In the rows, zero is written as 128.
Each named turn below is shown by a few rows before and after it. Which turns, in which order, take the first row of each later pair to the second? The first pair is answered.
z9 (before -> after):
[140 125 129 140 120 143 126 142 132 138 125 123 125 120 123]  ->  [133 128 127 129 128 132 125 150 137 124 140 126 125 123 129]
[134 117 147 137 146 130 119 130 120 137 123  89 149 114 155]  ->  [138 131 128  99 163 117 138 132 131 130 142 104 146 143 150]
[133 116 144 142 150 126 124 120 135 138 110 117 120 115 117]  ->  [135 121 140 126 167 111 128 127 149 129 133 128 120 121 130]
[131 140 167 132 170  95 103 158 177 120 147 140 132 114 147]  ->  [139 136 110  80 169 130 163 123 155 157 116 152 128 140  95]
z395 (before -> after):
[146 128 111 126 122 143 143 123  93 137 125 100 119 109 118]  ->  [152 134 120 124 124 131 147 135 105 113 156 104 120 121 136]
[125 102 144 155 117 142 112 111 110 149 104  92 124  51 112]  ->  [136 106 155 163 102 117 114 112 105  99 163  82 121  72 147]
[132 128 135 119 142 107 135 136 134 110 143 138 122 144 138]  ->  [131 132 130 108 153 122 135 140 138 138 109 149 122 137 111]
z25 (before -> after):
[132 117 108 162 115 139 137 111 129  99 176 119 111 125 140]  ->  [134 122  95 131 133 140 155 111 134 106 174 132 100 134 128]
[140 137 118 116 129 151 133 127  87 133 143 149 107 164 126]  ->  [137 134 124 126 127 159 126 123  80 146 120 140 114 152 124]
[111 137  95 112 142 131 138 127 145 146 129 137 125 127 102]  ->  [102 128 107 141 123 144 114 127 135 153 109 126 128 104 104]
[135 121 126  80 171 136 141 141 164 107 127 148  81 121 110]  ->  [127 115 128  96 164 158 127 140 153 137  88 142  84  98  91]
z576 (before -> after):
[140 135 116 170  97 148 125 125  84 110 141 125 129  93 122]  ->  [167 140 133 164 143 152 137 122 112 122 106 137 139  79 105]
[ 89 113 114 130 104 122 112 107 131 126 183  98 114 148 146]  ->  [149 120 144 112 167 131 155  86 173 116 136 111 137 142 130]
[113 140 114  89 115 123 134 112 105 141 136 123 137 138 144]  ->  [135 140 127  88 136 123 147 103 117 135 120 124 143 137 140]
[118 141 123 132 167 101 124 145 155  85 125 165 126 167 147]  ->  [100 142 115 130 157 101 111 157 156 101 131 166 118 166 148]

Between the rows of a pair lie 2 to 4 turns.
[120 131 174 173 104 140  72 151 114 135 118 120 128  79 132]  ->  [147 134 191 169 133 141  94 135 139 131  95 130 146  74 124]	z576, z576
[123 111 145 146 119 136 108 142 104 168 100 111 119 107 100]  ->  [168 118 145 116 150 132 166 114 122 130 108 120 129 139  96]	z395, z576, z9, z9
[102 119 101 138 118 164 117 117 122 197  59 119 134  94  72]  ->  [144 144 133  99 160  80 165 140 165  71 196 138 128 166 146]	z9, z576, z25
[138 123 158 163 134 122 110 142 149 121 107  94 157 107 155]  ->  [132 123  84 102 114 126 168 121 111 112 146 111 140 165 140]	z25, z9, z576, z576
[113 106  58 105  47 187 145  84  69 151 140  98 152 129 122]  ->  [ 91 118  65  92  96 191 123 121 112 217  93 114 145  98  90]	z576, z576
[136 124 118  87 164 131 158 148 160 133 142 176 115 162  89]  ->  [ 95 112  94 113 110 158 127 149 119 171 128 165 103 142  85]	z576, z25
[132 133 158 158 122  83 104 151 131  62 158  97 146 121 175]  ->  [143 148 152 106 190  85 131 162 185  90 125 131 149 125 138]	z576, z25
[ 94 135 112 111 125 108 112 182 131 128 164 135  92 141 168]  ->  [ 94 110  98 140  87 153 109 147  94 167 101 119 102 114 133]	z9, z25
